128 stands for zero in the data rows.
Some points:
[ 81 142 142 206 102 178  98 145 158 136  89 203 137  52 180  71 145 126
 137 149 206 196 182 133 147 221 111  86 172 116 116  77 121  56 123 116
  85  72 145 107 111 150 121 129 119 196 124 161 149 122  83 182 125 153
 139 171 105 183  93 183 110 168 177 148]
[140 108 134 126 112 153  90 105 142  56 140 205 150  77 100 154 150 141
 157 141 160 114 100 204  41 174  83 130 166  96 240 100 132 130 131 116
 125 123  92 144 114  82  70 220 164 126  89  45 106 190 179 149 114 104
 125 140 195 111 112 113  89  95 153 130]
[ 78 146 115  97  88 135 127 127 155 133 145 158 114 119 125 147 162  78
 114 159 126 154 168 166  90 145 154  98 152 176 134 140 168 251 109 235
  79 192 136 126 120 174 120 124 119  96 179 134 144 164 149 105 110 143
 192 113 122 144 132 125 115  93 109 169]
[115 153  83 134  98 143 184 176 146 132 119 188 150 125 143 143  71 143
 121 144 186  97 121 165 123 148 104 101 174  46 126  71  93 179 161 129
 111 145 174 113 203 157 201 120 139  70 182 144 149 147 203 149  67 102
 108  97 132 123  83 140 189  81 102 109]
[128 151  81 128  95 117 164 108 134 102 132 128  82  69 181 128 104  93
  99 123 174 145  66 175  74 176 110 114  88  48 212 121 133 126 152 177
 123 138 125 133 130 148 120 149 149 155 183 126 117 102 111  99 113  96
  92  78 154 151 176 151 133 111 155 112]
[178 166 103 129 140  54 152 130 193  61  50  80 136 139 140 125 138  81
  57 143  27  94  67  53 152  52 150 159 137 105 154 125  33 114 145 128
  43 105 163 107  72  46 156  66 170 203 101  97 105  93 114  80 148 111
  94 160 121 160 135 138 157 226 112  95]
[193 104 130 170  78 157 100  68 126  79 130  41 102 164 139 135  71 119
 106  63  42 113 121 153 182  91 176 196 126 150  84 103 117 125 113  75
 124 147 133 111 119  97 103  38 144 121 103 118 131 119 102 125 140 130
 140 161 106  88 162 148 112 153  59 153]
[ 91 107 166 131 208 109 164 167 130 133 205  73  98 171 154 141 177 121
 107 120 134 148 149 127 184  42 138  85  91  95 100 140  97 155 156 163
  84 101 212 148 102 129  68 110 119 128  90  90 152  71  98 167 106 167
 140 180 119  85 148 169 199 137  68 150]
[122 102 140 198 174 117 122 155 143 169 132  35  85 116 163  77 142 151
 130 110 130 117  72 122 142  80 187 136  98 230 162 116 188 165 153  91
 132 155 191 124  96 122 121  59 124  98  92 107  70 161 165 171 119 160
 117 125 122  99  83 137 140 112 100  74]
[ 41  97 207 121 111 123 169 119 132 142 133 162 174 205  68  15  93  94
 255  71  94 117  76  35 214  60 135 149  31 143 122 165 141 100 119 191
 142 137 109  97 150  91  56  50 138 153  98 189 122 178 126 155 136 129
 147  54 126 133 100 108 107 182 109  73]
[168 124 164 166 142 158 126  68 104 199 109 162  84 147 101 182 187 180
 136  92 142 168  89 159 117 202  72 169 101 119 103 185 106 170 110 178
 187  81 154 105 171 167 113 182 106  93 112 135 159  86 168  73  68 135
 148  87 178 123 108 118 124 112 113  48]
[ 95 119  97 201 108 113 147 114  37 144 173 184 145 177 128 140  35 193
 126 148 167 134 115  82 191   9 126  83  97 166  88 188  86 180 170 191
 225 119  89 146 140  60  33 109 173 138  34 182 117 161 182 135 117 175
  41 115 139  94  57 140 163 120 207 132]
[146 117 121  77 157 153 122 144 179 135  69 105 173 122 157 150 168 108
 118 183 167 114 142 233  72 200 118  96 137 158 145 109 176  73 184 114
  93 151 170 103 170 166 137 194  82 215 179 134 185  93 182 131 145 110
 224 123 128 108 137 129 118  72  82 107]
[199 126  75 122 133 174 112 153 106 149 129 158 105  88 137 119 143 126
 179 150 142  99 161 138  87 137 140  75 179 134 109 155  55 126  44 118
 192 124 112  96 173 153 141 158 131 155 155 136  86 153 149 112 121 142
 156 134 146 177 141 131 154 143 218 162]
[101  69 219   9  79 103  86 189  82  95 160  44 132  81  45 168 173  74
  37 126  16   3 212  71  26 255 125 232 124  26  91 248 140  40 119   0
 102  90   0 166 106 254 192  53  54  74 107  44 140 255  62  76 221 246
   2  94  73 109 255   0 125 182 215 127]
[150 149 145 134 202 121 174 130  83  63 169  82 140 111 112 117 119  92
 124  98  45 252 142  55 255  74 128 112 113 141  87 109 147 124 137  50
 135 166 130  99 143 108 144 113 103 154 132  76 121  91  76 117 147 120
 130 101 113  82 153 162  70 129 112 115]
[137 125 112 118 180 118  86 115 127 180 205 102 186 148 122  95  52 120
 160 161  89 164  97 112 151  12 101 165 187 208 139 102 124 174  83  85
 105 121 146 100 108  99 125  95 209 155  74 191 105  68 134 163 153 128
 116 156 119 151 134 159 109 126 133 141]
[138 120  77  74  86 114 155 121 197 198 123 137 154 131 105 141 150 127
 165 159 162 121 190 120  58 217 104 164 184 137 104 103 187 104 176 162
 121  97 144 160 131  60 202 176  57  90 134 139 136 107 120 107 203  72
 128 112  88 119 150 176 140  82  75 162]
[108 114 148  91 133 136 114  96  86 101 130 189  49 125 151 161 124 162
  76 111 196  73 106 129 135 122 160 132 120 113 151 164 131 136  32  93
 188 127 112 121 172 109 206 156 135  46 122 159 143 114  89  56 146 144
 140 222 153 126  79 127  90  94  92 140]
[153 163 105 109  99 106 115 171 157 160  57 140 132 110 132 140 148 164
 186 103 154 125 139 177 143 130  88 101  78 155  51  74 198  98 188 144
 126 107 120 174 116 154 145 223 155  78 195  89 154  91  99 132 115  58
 189 162 148 145 114  34  93 140 148 154]
[129 147 163  92 113  77 118 104  58 188 114 157 144 103 132 101 153 200
  96 149 139 115 186 167  57 179 155 142 115  90 141 135 120 108 118 148
 207 157  38 213 105 150 115 190 106 110 167 178 104 138 103 137  82  80
  56  75 153 187 137 109 123 177 120 107]
[125 169  91 185 179 159  90 111 141  60 103  83 147 238 102 166 111 124
 120 113 117 152 115  38 174  44 149  90 145 164 157  84 121  82  93 134
  86 161 144 122  63 140 128  99 121 165 162 142 118  68 123 194 118 110
 192 155  77 117 126 143 156  82 156 208]
These points spread out most along one direction. Take the direction at right angles to it along which they spread out most. Then take the direction at right angles to both along which they spread out most. Go by this last direction. How many in every 100 of the points above lie lower along it than each point below? Answers are rounded to whole numbers. More than half of the points above lie lower than the first one.
[ 81 142 142 206 102 178  98 145 158 136  89 203 137  52 180  71 145 126
 137 149 206 196 182 133 147 221 111  86 172 116 116  77 121  56 123 116
  85  72 145 107 111 150 121 129 119 196 124 161 149 122  83 182 125 153
 139 171 105 183  93 183 110 168 177 148] >> 59
[140 108 134 126 112 153  90 105 142  56 140 205 150  77 100 154 150 141
 157 141 160 114 100 204  41 174  83 130 166  96 240 100 132 130 131 116
 125 123  92 144 114  82  70 220 164 126  89  45 106 190 179 149 114 104
 125 140 195 111 112 113  89  95 153 130] >> 27
[ 91 107 166 131 208 109 164 167 130 133 205  73  98 171 154 141 177 121
 107 120 134 148 149 127 184  42 138  85  91  95 100 140  97 155 156 163
  84 101 212 148 102 129  68 110 119 128  90  90 152  71  98 167 106 167
 140 180 119  85 148 169 199 137  68 150] >> 64
[122 102 140 198 174 117 122 155 143 169 132  35  85 116 163  77 142 151
 130 110 130 117  72 122 142  80 187 136  98 230 162 116 188 165 153  91
 132 155 191 124  96 122 121  59 124  98  92 107  70 161 165 171 119 160
 117 125 122  99  83 137 140 112 100  74] >> 45
[125 169  91 185 179 159  90 111 141  60 103  83 147 238 102 166 111 124
 120 113 117 152 115  38 174  44 149  90 145 164 157  84 121  82  93 134
  86 161 144 122  63 140 128  99 121 165 162 142 118  68 123 194 118 110
 192 155  77 117 126 143 156  82 156 208] >> 86
[168 124 164 166 142 158 126  68 104 199 109 162  84 147 101 182 187 180
 136  92 142 168  89 159 117 202  72 169 101 119 103 185 106 170 110 178
 187  81 154 105 171 167 113 182 106  93 112 135 159  86 168  73  68 135
 148  87 178 123 108 118 124 112 113  48] >> 14
[128 151  81 128  95 117 164 108 134 102 132 128  82  69 181 128 104  93
  99 123 174 145  66 175  74 176 110 114  88  48 212 121 133 126 152 177
 123 138 125 133 130 148 120 149 149 155 183 126 117 102 111  99 113  96
  92  78 154 151 176 151 133 111 155 112] >> 41
[178 166 103 129 140  54 152 130 193  61  50  80 136 139 140 125 138  81
  57 143  27  94  67  53 152  52 150 159 137 105 154 125  33 114 145 128
  43 105 163 107  72  46 156  66 170 203 101  97 105  93 114  80 148 111
  94 160 121 160 135 138 157 226 112  95] >> 91
